(in the rows, 128 means zero)
Each path below is one point turned by a fixed rotation once a step. After each direction that follows a path, write how fast that rotation turns it, in deg/step (0 if it stays still).
Each turn is a multiple of 5 degrees from 10 to 175, or 0.
Each row of a path follows its step; steps can be skipped.

step 1: [126 115 126 134 124 140 131 132 128 122 135 132 132 124 138 128 122 127
 125 126 138 119 128 127 116 131 127 122 120 124 121 129 133 142 128 131
 122 128 135 123 126 120 126 130 130 127 127 129 127 124 119 130 131 127
 134 133 122]
step 2: [127 134 122 127 132 138 125 122 128 120 124 138 132 136 132 126 124 142
 125 125 127 121 120 135 129 130 111 127 127 128 129 128 123 133 128 125
 135 130 126 125 132 130 129 122 129 131 135 126 121 125 133 136 132 122
 139 134 121]
step 3: [122 124 125 122 130 131 137 126 128 131 130 131 125 130 119 136 119 124
 131 131 134 133 127 114 126 130 121 116 122 131 129 123 128 129 132 134
 125 125 121 129 127 130 133 127 126 139 130 130 125 124 117 136 125 128
 142 135 121]
step 4: [131 125 117 128 131 134 120 120 134 123 138 124 132 134 122 132 123 131
 126 121 120 126 136 122 113 135 124 125 123 122 129 125 128 133 133 134
 128 129 133 131 126 130 134 118 117 129 128 124 123 131 135 126 129 124
 129 139 131]
step 6: [130 129 121 123 131 126 138 131 131 123 144 135 125 123 128 129 121 131
 120 119 122 125 125 128 128 123 115 126 118 120 134 119 117 133 125 136
 126 128 117 127 130 131 130 128 128 125 125 129 127 128 135 131 129 125
 132 120 127]
step 7: [124 116 133 125 122 133 121 136 128 127 140 129 126 130 129 135 120 134
 131 131 138 116 123 124 127 128 128 119 130 120 123 115 133 138 126 131
 132 126 122 125 121 126 130 129 117 128 129 124 132 126 127 127 123 128
 131 134 121]
step 8: [129 126 127 116 130 143 121 124 135 122 130 129 125 135 120 126 126 133
 134 128 125 125 117 127 128 128 115 126 119 127 130 130 130 133 132 120
 132 130 123 128 131 121 128 118 126 133 134 123 125 135 135 122 130 120
 128 119 126]
step 10: [138 135 121 131 126 135 121 125 127 128 140 129 125 125 127 125 121 132
 124 124 130 122 125 131 120 133 125 122 135 123 124 119 126 136 143 135
 127 129 136 128 128 133 120 119 123 127 124 129 120 131 135 131 130 118
 134 124 131]
step 11: [123 134 125 126 128 135 123 133 128 125 135 129 121 123 122 124 119 135
 133 138 134 123 126 128 128 127 136 125 122 130 129 124 127 128 132 131
 138 121 118 126 134 135 121 118 132 134 132 132 129 131 125 127 131 132
 131 135 111]
step 14: [131 128 120 131 134 137 134 129 135 110 126 137 119 124 126 132 128 128
 133 124 130 124 121 127 130 129 119 122 122 131 126 126 121 140 134 127
 130 130 134 126 133 121 125 127 138 132 133 128 120 134 129 124 134 123
 133 123 122]
step 15: [119 138 125 121 137 130 125 122 133 129 134 133 136 119 130 138 119 134
 129 124 126 125 122 117 134 127 129 124 126 122 122 121 124 132 123 129
 126 128 129 129 125 132 131 130 131 132 131 127 127 123 119 131 129 122
 136 142 117]
Directions:
[127 130 127 128 126 129 128 130 128 127 129 129 129 129 129 129 124 127
 127 127 128 128 128 129 132 129 127 128 130 130 127 124 127 127 129 127
 129 128 127 128 126 129 128 128 130 131 127 128 130 128 129 131 127 129
 127 128 126] => 85
[127 128 126 130 131 130 129 127 128 125 127 128 128 129 128 129 131 128
 127 127 129 128 131 127 127 129 129 127 129 132 129 128 126 127 129 130
 128 127 128 128 128 129 129 129 128 127 130 126 127 127 128 128 128 130
 131 130 127] => 35
[128 128 129 130 126 127 128 126 125 128 129 131 127 130 128 126 126 129
 128 126 131 130 127 129 131 128 127 127 127 127 130 129 127 127 128 130
 128 129 129 126 128 129 130 128 128 127 130 128 127 127 128 130 129 130
 128 126 131] => 100

step 0: [118 134 125 128 128 122 122 133 128 137 130 129 125 118 126 122 136 141
 130 123 128 117 118 122 117 128 129 126 127 123 122 130 126 129 124 124
 126 133 125 124 115 129 126 137 126 116 124 121 129 128 124 123 130 128
 124 122 132]
step 2: [127 139 138 126 134 135 119 125 125 125 124 130 121 129 118 126 120 129
 126 133 129 131 122 129 127 130 124 119 131 126 133 124 125 133 122 126
 138 131 126 124 130 119 125 118 120 134 132 139 132 125 125 120 123 122
 129 135 123]
step 5: [122 132 128 134 130 127 129 122 126 146 124 126 134 134 119 129 128 126
 126 119 129 130 132 124 128 131 133 135 129 135 130 131 129 127 132 132
 133 131 133 131 132 117 133 121 129 123 125 133 141 132 136 117 123 131
 127 130 119]
step 6: [132 123 124 125 127 128 137 128 125 130 137 136 124 121 135 142 131 133
 128 124 123 136 131 128 139 130 134 128 130 121 134 125 131 127 132 129
 120 135 126 116 126 118 131 136 129 132 130 120 133 134 120 129 131 133
 127 130 124]
step 8: [125 125 118 134 138 128 119 135 124 121 128 135 139 124 129 134 127 130
 125 126 133 131 127 128 121 125 132 136 121 140 134 127 128 132 125 133
 141 128 123 127 128 137 128 129 135 131 122 133 128 136 128 116 126 128
 122 122 128]
step 9: [134 133 136 132 128 128 124 121 123 125 141 130 130 120 129 132 133 130
 124 120 128 122 122 133 139 133 123 125 134 125 127 131 129 121 124 126
 132 126 114 124 129 133 116 126 129 127 138 129 123 126 124 123 139 124
 130 136 127]
step 10: [137 142 133 119 135 125 135 126 136 131 128 120 121 129 130 119 138 135
 126 127 130 125 118 129 119 129 131 137 118 127 131 130 131 130 125 124
 132 130 126 128 131 128 128 134 129 131 125 135 122 121 138 134 124 128
 135 124 127]
step 12: [129 135 127 141 129 137 135 132 126 135 129 129 121 135 124 126 118 126
 130 130 119 125 133 139 127 127 130 129 137 128 135 133 126 121 136 132
 128 127 125 126 133 127 117 125 120 121 128 131 138 130 133 131 135 123
 135 136 133]
step 13: [131 122 131 122 119 128 126 133 129 118 124 126 126 133 136 134 132 136
 129 124 118 132 133 123 121 126 140 130 126 123 128 129 123 132 125 127
 138 135 134 118 123 112 123 127 122 123 129 135 128 126 131 129 124 132
 134 123 122]
step 14: [127 117 124 128 134 124 134 128 136 135 124 127 140 130 130 128 122 128
 130 120 122 128 127 121 133 118 115 123 125 118 127 129 129 128 118 124
 135 128 134 133 123 125 137 132 133 120 131 124 131 131 125 126 137 125
 127 135 135]
step 15: [138 127 125 137 129 127 136 124 125 134 119 131 124 125 124 129 131 125
 125 127 142 132 134 132 126 125 133 138 127 129 139 123 128 140 130 129
 133 118 121 128 127 125 127 118 124 125 122 122 125 132 118 124 130 128
 129 132 133]
Directions:
[130 128 129 128 127 131 128 129 128 127 128 129 129 126 128 130 128 131
 128 129 129 126 127 124 130 129 126 124 130 129 126 128 126 130 128 128
 127 129 128 128 128 127 129 127 126 128 131 128 127 128 126 128 127 127
 129 127 126] => 155
[126 125 127 127 129 129 127 127 128 130 128 131 129 128 129 130 126 129
 126 130 126 129 127 127 128 129 129 128 129 128 127 127 130 128 129 126
 129 128 127 128 127 131 127 131 132 126 131 126 128 127 128 128 127 130
 131 130 128] => 135
[128 131 129 125 128 126 127 128 129 127 128 130 127 131 127 129 129 130
 127 128 131 127 129 128 126 128 128 128 129 129 128 125 126 127 128 128
 129 128 129 127 129 127 129 127 129 126 126 127 127 130 131 127 125 129
 129 130 129] => 135
[127 128 127 128 128 127 130 128 130 128 126 130 127 128 129 129 130 126
 129 128 127 126 130 130 131 125 125 127 132 128 130 128 129 125 128 126
 126 128 126 127 128 129 129 127 129 128 129 130 126 129 127 130 131 128
 129 129 128] => 135
[128 128 127 128 126 127 129 131 130 127 128 128 128 129 130 127 126 126
 125 129 128 127 126 127 129 126 127 131 128 129 128 129 130 130 124 129
 128 129 130 131 128 130 129 128 129 126 127 129 128 128 127 128 126 128
 126 130 126] => 110
